Small tables with named rows and columns. After each table, cells are looked up by row and column.

Nokiv =
,Reve,Veborur
Kedaped,11151,20477
Vezo,48802,16824
Kago,66189,85177
Tigav,40551,61548
Dadarez,48155,64799

Dadarez, Veborur -> 64799
Kago, Veborur -> 85177
Kago, Reve -> 66189
Kedaped, Veborur -> 20477
Kedaped, Reve -> 11151
Dadarez, Reve -> 48155
Vezo, Veborur -> 16824
Tigav, Reve -> 40551
Tigav, Veborur -> 61548
Vezo, Reve -> 48802
Which row has the largest Veborur? Kago

Gova:
	Tevesit	Vun	Gizi	Pufem	Soki	Dapa	Ravov	Sufez
Tanesin	212	126	176	124	221	130	172	204
Gil	155	132	184	175	133	139	146	163
Pavos	184	142	81	187	144	244	82	225
Mapokun	58	119	244	183	101	146	117	178

Tevesit of Tanesin = 212
Soki of Gil = 133
Sufez of Pavos = 225
Vun of Mapokun = 119
Gizi of Tanesin = 176
Soki of Mapokun = 101
Pufem of Pavos = 187
Soki of Pavos = 144
Pufem of Gil = 175
Gizi of Gil = 184
Tevesit of Gil = 155
Dapa of Mapokun = 146
Tevesit of Pavos = 184
Soki of Tanesin = 221
Pufem of Tanesin = 124
Sufez of Tanesin = 204
Vun of Tanesin = 126
Vun of Pavos = 142
Gizi of Pavos = 81

Dup:
         Vorifes    Fet  Malaf   Lomo  Netov  Regik   Nefu   Voto    Det
Roz        29100  49314  44817  39116  51653  37947  36547  31917  35454
Nofilil    49788  49438  49075  39153  37148  37599  54058  24273  42150
Bik        34651  39722  41347  38316  39732  31656  35915  36523  35266
Vop        36229  39333  48042  42077  38057  28572  42826  47218  42093
Kofa       38055  36688  45006  42761  32085  40014  41287  39802  43504
Zitur      38035  37638  36374  38438  50473  37378  42727  39537  39554
Vuz        41119  33302  24567  42900  23834  40466  44911  33265  28125
Nuguk      29369  47294  54322  47405  46719  31180  35290  50036  29801
Vigakon    28103  39021  60106  46817  37542  27234  41548  61909  52222
Fati       38893   3799  66229  33275  53174  75428  29971  42195  33170
Vomuz      35077  39598  32281  47590  36518  53789  27162  43080  46272
Kiti       32316  25219  16107  46980  32991  39784  27535  44447  30408
Vobovo     24451  27760  22152  47608  37877  42715  19790  52930  35157
Lodale     35747  29126  19113  38911  39130  42866  22587  16271  40778

Lomo of Vuz: 42900
Det of Kiti: 30408
Voto of Vobovo: 52930
Netov of Fati: 53174
Vorifes of Zitur: 38035
Fet of Nuguk: 47294
Nefu of Bik: 35915
Netov of Kofa: 32085
Nefu of Roz: 36547
Regik of Roz: 37947

Tebaz
|  | Zinilik | Kuzozos | Kip | Fugilu | Bav | Biv | Gibened | Ritafik |
|---|---|---|---|---|---|---|---|---|
| Vegameb | 138 | 152 | 196 | 146 | 240 | 151 | 118 | 228 |
| Rovinet | 145 | 164 | 210 | 187 | 168 | 135 | 176 | 209 |
| Rokato | 165 | 194 | 145 | 169 | 143 | 150 | 187 | 191 |
| Rir | 152 | 130 | 119 | 152 | 159 | 167 | 111 | 121 |
| Lur | 196 | 169 | 106 | 136 | 233 | 122 | 177 | 159 |
| Faveder | 95 | 173 | 192 | 174 | 210 | 196 | 111 | 138 |
| Mok | 164 | 195 | 204 | 138 | 200 | 148 | 167 | 191 |
| Fofinop | 159 | 152 | 162 | 176 | 163 | 149 | 172 | 157 |
| Lil | 175 | 138 | 103 | 181 | 102 | 171 | 174 | 165 |
| Safofu | 113 | 242 | 27 | 196 | 183 | 23 | 145 | 208 |
| Doz | 173 | 191 | 191 | 142 | 188 | 155 | 190 | 158 |

Biv of Rokato: 150
Gibened of Faveder: 111
Kip of Rovinet: 210
Gibened of Rovinet: 176
Biv of Mok: 148
Kip of Faveder: 192
Bav of Lil: 102
Zinilik of Rovinet: 145

Feved
       Maka    Nid   Tusu    Nal    Baf   Gofu  Fafeto    Bup    Gaf    Fur
Vik    1175  -7241   3916  -4546   -760   5471   -2804  -1890  -4896   -804
Kiba  -1368  -1533  -1850  -1776  -2149  -1426   -1403  -1699  -1446  -1771
Gik   -1627  -2249  -1480  -1589  -1858  -2176   -1442  -2394  -1382  -1597

Kiba, Maka => -1368
Gik, Nal => -1589
Kiba, Fafeto => -1403
Gik, Gaf => -1382
Gik, Fur => -1597
Vik, Baf => -760
Kiba, Fur => -1771

Pugegaf
|  | Gikodo | Gubuka | Gekaba | Keles | Tuse | Buvu | Bizu | Putu | Kudola |
|---|---|---|---|---|---|---|---|---|---|
| Kipif | 66 | 140 | 97 | 114 | 126 | 134 | 199 | 201 | 160 |
| Rati | 49 | 166 | 97 | 114 | 121 | 162 | 173 | 182 | 163 |
| Rodap | 58 | 186 | 117 | 171 | 123 | 207 | 129 | 117 | 162 |

What is the Tuse of Rati in Pugegaf? 121
What is the Bizu of Rodap in Pugegaf? 129
What is the Gikodo of Kipif in Pugegaf? 66
What is the Keles of Kipif in Pugegaf? 114
What is the Buvu of Rati in Pugegaf? 162
What is the Putu of Kipif in Pugegaf? 201
What is the Bizu of Rati in Pugegaf? 173
What is the Gubuka of Rati in Pugegaf? 166
What is the Gekaba of Kipif in Pugegaf? 97
What is the Gikodo of Rati in Pugegaf? 49
What is the Gubuka of Rodap in Pugegaf? 186
Which row has the largest Keles? Rodap

Nid:
        Bub  Led  Vadin  Sizire  Dile  Kur  Nata  Kedem  Neb
Rige    241   54    155      76   241  237    50     67  151
Gal     154  205    206     182   109  177   110    225  179
Saguna  161   44    233     231   244  195   155    113  192

Rige, Vadin: 155
Rige, Kur: 237
Saguna, Vadin: 233
Gal, Kedem: 225
Saguna, Kedem: 113
Rige, Dile: 241
Gal, Bub: 154
Rige, Neb: 151
Saguna, Nata: 155
Saguna, Sizire: 231
Gal, Nata: 110
Gal, Vadin: 206
Rige, Led: 54
Rige, Kedem: 67
Saguna, Neb: 192
Rige, Nata: 50
Saguna, Bub: 161
Gal, Sizire: 182
Rige, Bub: 241
Saguna, Led: 44

Moluvu =
,Kenukem,Letafur,Pudoz,Numus,Fop,Zedadi,Ras,Zipeb
Pobun,40,47,49,57,56,23,66,64
Verot,38,44,49,41,39,28,53,32
Von,45,66,42,30,31,37,62,46
Lim,63,66,33,63,43,60,57,75
Zil,47,72,57,60,51,44,52,79
Riz,59,45,23,34,50,45,66,45
Pez,40,60,63,70,51,36,37,67
Laropan,45,72,56,58,38,54,27,54
Kar,58,55,30,33,64,47,63,68
Datez,63,70,31,43,34,65,52,60
Vini,40,58,52,50,31,42,30,33
Risofa,63,62,22,42,39,59,52,55

Pobun, Kenukem: 40
Zil, Ras: 52
Riz, Numus: 34
Zil, Letafur: 72
Risofa, Zipeb: 55
Lim, Pudoz: 33
Datez, Pudoz: 31
Kar, Letafur: 55
Pobun, Pudoz: 49
Vini, Zipeb: 33
Lim, Zedadi: 60

Table Nin
	Mozumit	Dasul	Ledolo	Zuz	Fugalam	Dit	Nif	Ponuv	Leko	Vovagop
Suz	66	94	45	132	59	62	82	20	171	100
Kagi	60	64	66	110	60	66	80	65	11	98
Fanubev	81	110	63	124	93	71	38	21	225	1
Sofudin	110	71	24	86	120	87	44	64	75	63
Beseka	35	151	102	104	44	30	57	84	69	106
Keru	64	151	44	115	52	62	57	57	168	124
Kov	96	55	52	122	74	78	61	33	181	70
Budal	64	67	48	115	61	73	89	26	71	53
Zan	86	71	47	100	87	74	57	71	46	100
Nepitu	67	90	55	166	71	71	58	19	130	36
Fikufab	86	71	71	99	71	74	70	56	104	126
Gubar	64	140	76	148	31	58	42	48	213	63

Keru, Dit => 62
Fikufab, Ledolo => 71
Beseka, Ponuv => 84
Nepitu, Fugalam => 71
Nepitu, Nif => 58
Zan, Mozumit => 86
Suz, Ledolo => 45
Kov, Nif => 61
Budal, Vovagop => 53
Fanubev, Ledolo => 63
Fanubev, Ponuv => 21
Zan, Vovagop => 100
Keru, Nif => 57
Sofudin, Ponuv => 64
Sofudin, Fugalam => 120
Kagi, Mozumit => 60
Sofudin, Vovagop => 63
Kov, Zuz => 122
Keru, Zuz => 115
Suz, Zuz => 132
Row with the largest Ledolo: Beseka

